Each row is where one point has got to under a steady rotation. How many steps took it there?
The counts run from 0 to 321.
[ 14  15  11  22  -6  14  -4  -5   8   1  -2 -15  14  -5 -17  11 -31  -9
 -11   9   5  16  -1  18   0   7 -23   9  -9  -9  34 -14   9 -19 -13  10
 -14 -17   5  14  21   5   8  14   8   4 -18  -6  -2  -8  17   6  -6 -24
  -3 -16   0  -7   6   0   3  -8   3  -9  -6  -8  22  -3 -12 -10] -> 90
[ -3   3  -1  18 -13  12   8  21  -4   9  -2  16 -11 -14   2  11  -4 -16
  -4  29  -5 -10  -6   1   5  -5  24  12 -30 -18  11  15  14  -4  -6   6
 -10  11   7  -4  22   2   1 -14 -12   3  11   8  -5  -2  35   7  -9 -23
   9  11 -17   0  -3  -5  21  -5  -9  -8  -7  -5  12  -2  11   5] -> 48
[-13   1  -3  -2 -11   6  10  -5  35  29  -4   1  18  -8 -13  -3  16   1
   1  15 -17  -8   2 -14  -9  -4  -2  10  14 -22   2 -32   6   4   8   1
  -1 -23  -4   8   7  16  10 -15  -9 -12   5  19  -6  -5   0  16   5 -10
  -5 -21   1  -7 -14  -1  21  -5  -7   4 -11  15  11 -11   9  10] -> 11
[ -5   3  13  20  -3  20  -2  11  15   9 -10  22 -21 -25  17   7  -3 -12
  -1  30   2  -5  -5  -1  11 -14  15   6 -19  -9  16   5   1   1 -11   8
  -3  22   8   4   7 -10  -4  -2 -19 -10  10  -2   0   1  38   1  -9 -17
   6   7 -14   5   8 -19   4   0   4  -9  -3  -7  16   2  20   9] -> 273
[-15  14  14  11  10  11 -20 -24  30   0   3  20  -9  -3  -6 -12 -12  -5
  -6  19  -5   5   4   8   9  -5   3  -2  -6   9  40 -11   2  -5 -15   6
 -13  -2  14 -14   0  -2 -11   0 -11  -8   4  36  16 -20  11  19  10 -11
   8 -14   2  10  -3  -5  15   3  15  16  -3   3   5   5   1   7] -> 3
[ -3   1  -2   2  -6  11  -3 -35   1   9 -16   7  18 -18  -4   5  -2   6
  -3  -4  28  -1 -16  -5   8   1 -29  13  10   6  19 -16 -14  -1 -11 -10
   8  -4   6  13  10  12   7  18   4   6   7   6  20  24  20   6  16  -9
 -13  -2   9  32  14   1 -14  -7  23   7   0  -9   3  13  -2   3] -> 192
[-16   7  -4   0  -1 -11  10  25  22  10   5   0   6 -26  -3  10 -16   2
  -4   7 -14   7   4 -17 -18   5 -15  -2  -5 -24  20   1  19   6  -4 -17
   1 -12   9  15  15  26  -3 -17  -8   7   9   6  -5  26  18  10   4  -1
   2  -2   1  -7  -9  24  12   3 -17  -7  24   3  17  -4 -10   5] -> 135
[-13   8 -15  -8   4 -10  10  19   6  10   2  -1  13 -18 -10   5 -18  -1
  -3   4   0   3   5  -8 -16   7 -16   6   3 -18  15  17   3  -2  -6 -17
  -9  -9  12  15  20  27   1 -23  -2  18  21   2  -1  32  17   9   1  -6
   2   9   1   0  -2  25  16   8 -13 -10  13   5  17  -8 -10   7] -> 136
[-15   0  -3  16   2  13 -13 -10 -13   6  -3  14  10 -21   2  -2 -17  -4
  -4  -6  26   7 -14  10 -20 -15   6  13 -10 -16  19  -6  -4  -3  -2 -16
   4   2   1   7  14   1  -3  12  -1  15   3  18 -10  15  36   2  -3 -20
  -6   3 -11  34   8  -9  -4 -23   0   1  -6 -18  12  11   7  21] -> 158
[ 10   8  20   1 -14  18   8 -24  17   2 -10   8  -4 -10   6  -8  15   5
 -14  20  12  -5  -4  -3  20   5  -9   4  13   5   4 -24 -22   1  11  19
  16  -3   1  -4  13   7   0  17  -1 -13   8   5  12  -1   4  11  14 -19
 -10  -6   6  10  12   1  -3 -18  41  15 -20   2  -1   1  13   9] -> 76
[-21  -8   0  -3   1   9  12  28   1  17   5   3  10 -30  20   6 -14   0
 -11 -10   8   6  -1 -14 -24   5   3   1   7  -7   0   1 -11   6  15   8
   3 -11  15  10  24   0 -10   6  -1   9  11   2 -11  31   8 -11  -6 -10
 -14   5   0  22   9  23   1 -14   3   1 -11  -8  12  -7  13  24] -> 147
[ -1  13  22   3  10  11   5  15   8  -5  16   6 -18 -21  34  -5 -35   8
 -12   3   6  12   4  -5 -12   3 -12 -12 -10  -9  25   3  -4  11  -2  10
   3  -9  16   2  11  -1 -23  19   0   4  -4   3 -16  14  13  -6  -6 -21
   3 -10  -8  14  11   7  -3 -20  28   4  -3  -4   9   9  -1  20] -> 263
[-30   2 -14   9 -16   5   0   0  21  30   6  12  16 -15  -7   0  19  10
  -8  10 -11 -14  -4 -28   2  -8  20   7  17  -3   7 -19  11   1  -1  -1
   5  -7   0  -6   8  10  -5  -8  -9  -1  16  32   7   9   5   9  14  -7
  -1 -10  -7  18  -5   8   7  -8  -7  14 -23   9 -12   1  15  15] -> 235
[ -2   8   3   4 -12   8  -3 -28  -4  11  -2   5   5 -19   2  -8  -1  13
  -1  -7  23   6 -14 -19  -1   0 -25   6   7   3  21 -11 -13   2  -4 -11
  11 -10  10   9  10  14  -1  31  15  10   1   3  12  25  14   2  20 -15
 -15  -6   6  28   5   6  -3 -11  31  10  -8 -11  -1  11   2  10] -> 73
[  5  22  11  10  -8   9   0  -9  -9  -9  11   1 -11 -14  10  -3  -9  12
 -12   7  12  -2 -13 -14  14   4 -18  -1  -9  13  30  21  -9  -4 -16  -9
   1   9  20   2  19  15   0  19   7  12  13  -2  21  23  17   5  15 -17
   2   5  -1  23   5  14   3  -3  31   7  -1 -15 -11  14  -3  -5] -> 71
[-11   0   8  14   6  13 -26 -23  31   0 -13  16   2  -3 -18 -14 -10  -5
  -8  22  -2  -4   0  10  15 -10  -4   0   1   6  33 -13 -20  -5 -10   6
 -16   5  13  -2  -6   0   3  -2 -15  -6  10  28  18 -14  11  17   6 -12
   5   0   6  15   3 -11  10  10   3   9  -8  11   8   3   0   1] -> 2
[ -6  13  -1  15 -25  10  18  12   5  41  12  -4  11 -25  -2  22  12  -8
 -17  10  -2  -6  -5 -10  -2  15   2  18   4   5  11  -8  33 -14 -19  10
   7  -8 -15   5  31   3   0   0   4  -6   6  -1   5  10   8   3  10  -3
  -1 -20 -12   6   8  16  -2 -13   1   1 -11 -17   8  -9  17  -4] -> 201
[  2  -3  12 -15  14   3   1   3  25  -2  -4   3  11  -7  -2 -12 -27   5
 -10  -4   0  16  13  -6 -20   4 -28 -11  19 -17  16 -21 -17  11  20  16
   0 -26  11   6   5  12  -5   2  -2   5   3  10 -18  12   0   8   1 -19
  -7 -11  11  -8   2  15  11 -13  18   3   4  19  17  -3  -5  17] -> 23
[ -3  -4   3  13 -11  20   0  25  10  11  -5   2  -6   0 -14  10  -6  -9
 -13  15  -5  -6  12  -2  19  19 -22  15  21   6   4  -3 -15  -8   1  34
  -7   0 -13   2  18  -5   6  -8  -2 -11   8  -1  -4   1   3   9  -1 -25
  -3  -9  -6 -25 -13   0  15  -2  -3 -10 -13  27  18 -14  11 -11] -> 98
[ -7   9   0   3   1   1  -9 -10  46  15  -9  24  -6 -11  -8 -12   7  -1
  -1  32 -11  -9   2  -1  12  -7  13   4   0  -9  16 -10  -2   1 -11   0
  -4  -4   0  -1   2  10  -1 -25 -17 -12  13  24   6 -15  20  24  10  -4
   3  -5  -5  -6   0   3  20  10  -6   0   6   9  14  -3  17  14] -> 239
[-10   4   2   7 -21   4  14   7 -18  -7   1  -5   4 -11  -1   3   9  -6
  -7   1   3   6  -4 -30 -10   8 -27  16   4  -7   5  -3   0  11  24   2
  -5  -8  22  -1  20  21  11  20  18  16  11  -8   6  29  -7  -6  12 -27
 -12   2   3  14 -21   7  15 -19  15  11 -12  -2 -15   1  -1  -1] -> 180
[-11  -8   9  11  -3  13   6  16  12  18 -13  23  -1 -20  -6  -3   7 -23
   7  26  -1   4  -2  10  -7 -14  19  16 -14 -23   6 -10   1   7   6  10
 -14  -3   7   6  13  -4  -1  -2 -13  -8   0   4 -17  -5  24   2 -16 -12
  -8   1  -6  -1  -4 -13  23  -9  -7  -2  -9  -3  27 -12  23  26] -> 46
[  4   8   9  -3  -6  -1  29  38  25   9  17  -6   1 -20  12   9  -7   7
 -13  19 -19   4   8 -10 -17  10   3  -8  -6 -22  12   3  20   4  11   9
  -2 -22  16   9  18  17  -7 -15 -10  -3   3   0 -11   9   6   3  -3 -12
   1  -2  -7 -15  -5  22  21  -9   4  -5  -8   5   8 -10  -2  11] -> 252
[ -6  -6   4  -3  -1   5   6   2  38   9 -16  -1  30  -7 -14   3   5   4
  -5  17  -7  -2   8  -4 -13   0  -3   7  11 -27   2 -25   0   6  31  16
  -3 -30   6   1  -2  21  12 -20 -10  -7   9  13  -2   3  -2  18   6 -19
  -9  -8   7 -11  -7   6  19 -13  -4   5 -12  20  16  -9  -2  13] -> 130
[ -2  -4   7  -4  19  12  -8   0  22   1  -8  18 -11 -25  11  -8 -28   4
  -1  11  15   7  -3  10   0  -8  -5 -11   1 -10  30  -3 -22   7  -6  -1
  -5   2   9  16   3  -8 -13  -2  -9  -2  -1   7 -10  10  31   1 -14 -13
   3  11  -3  12  17  -5  -3   7   7 -12  12  -2  29  -2   9  29] -> 35
[ -6  -5   5  -7   0   7  14   9  34  12 -14  13  17  -8 -17  -7   5  -7
  -5  22 -14   1  11  -1 -16   7   0   2  10 -21   0 -12  -2   0  22  14
  -3 -21   4   2  11  19   4 -22  -7  -8  14  12  -9  -4   2  22   1 -11
   0  -9   4 -22  -3  18  24   2  -1   7  -3  23  20 -12   5  15] -> 131
[  1   2   9 -12   9   4  -4   0  32 -10  -1  -4   7  -3  -2   3 -24  17
 -12  -2  -4   9   4 -11 -14   9 -31  -7  12 -23  11 -26 -14   4  21  10
   7 -19   5   5  -9  22   4  -5  -8  -4   0  12  -8  12   5  13   2 -20
   0 -15   6   0  -3   5   6 -17  13   7  -2  24   2   9 -12   8] -> 22
[-14 -10 -13  16 -13  12  -5   8  -4  15   5 -11  15   3 -22   9 -13   1
 -15 -12   3   6   5  -7  -8  17 -29  16  23   2   8 -17 -12  -7   7  21
  -8 -20  -2   6  13   2   4   4   0  10  -4   3  -8  11  -9  -2  -3 -33
 -11 -15  -1   0 -15   5   8 -14  -6   1 -25  24   2  -7  -1  -8] -> 214
[ -5  13   0  14   3   5 -13 -18  37   9  -2  17   0  -6 -11 -16 -14   7
  -3  29  -5  -5   7  15  19 -11   7  -7  -1  -2  38  -1  -7  -7 -17  -4
 -19  -2  13  -5   2   2  -3 -15 -12 -10   6  28  17 -14  17  23   3 -12
  14   4  -1   2   7   6  22  21   4  -3   2   6   5   5   5   6] -> 121
[  0  11  23   9  -2  12   5   5 -12 -28   4  17 -17   2  -9  -8 -11 -17
  -8  16   3  15   6  -5  -3   5 -21  12 -16   3  27   9   2   5  10   6
  -4   3  21 -11  17  23   8  19   9  15   4   6  -1   2  10  10  13 -24
  -7   3   2  -5 -16  10  23 -16  30  21   7   0   1   5  -8  -5] -> 177
[ -7   4 -14  10 -18   2   8  -6  16  18   6   0  25   4 -13   3   4   9
 -18  14 -12 -15  -1  -7  -1   7  12   7  13   2   8 -13   2 -10   4   3
  -1 -18  -7  -7  15  12  10 -18 -12   2   9  23  14  -4  -7  18  14 -18
  11  -6  -6   7   0  21  22 -10   3  15 -30  15 -15  -6   5   8] -> 9
[  0   3  15   7 -15   9  12   4  23   9 -10   2 -12 -27   9 -11  10  -7
   8  14  -4   2 -14 -16  20   1 -23   2   1  -6  19   3 -17  12  -8  -2
 -14  -6  24  17  11   9  -1  18   5 -12   3 -15   1  13  12  -3   7  -7
 -24   2   9  -6  -8  -4   8  24  13 -14  11   0  17  -9  15   1] -> 186
[-23  -4  -7   2  -8   5 -18 -19  36  26 -19  20   9 -16 -19  -5   5   0
   6  14  -1 -10  -9  -6  16 -13   0   7  14 -14  15 -17  -8   3 -12 -13
  -6  -3   4   5  -2   7   5 -13 -13  -8  15  35  10  -1  23  21   7  -6
  -5   0   2  10  -5 -14  11  13 -13  -4  -1  12  15   1  16   4] -> 119
[  2  13  25  14 -10  20  16 -12  28  16 -12  -7  13 -22   0  -5   1  -8
 -13  11  -1  11  -7   5  -2   5  -8   5  -7  -2  18 -24   5  -4  -5  20
  -7 -24   8  14  16  -7   3  25   3 -10 -16   0  -1 -12  -1  -2   6  -8
 -19 -22  12   5  14  -2   1  -4  19   4 -10 -19  17  -5  13   5] -> 197
[ -9  -7   5   2  -9  19   6   8  13  25  -8  16  -7 -34  16  -1   6   4
   7   7  11  -5 -13 -18   3 -12   5   1  10 -18  -4 -27 -18  13   7   5
   5  -3  -1   9   0  -9  -3   4  -5 -17   3  -6 -15  14  23  -6  -9 -19
 -15  -6  -9  10  -5 -20   0 -13   2  -6 -15  10  21   1  27  21] -> 270
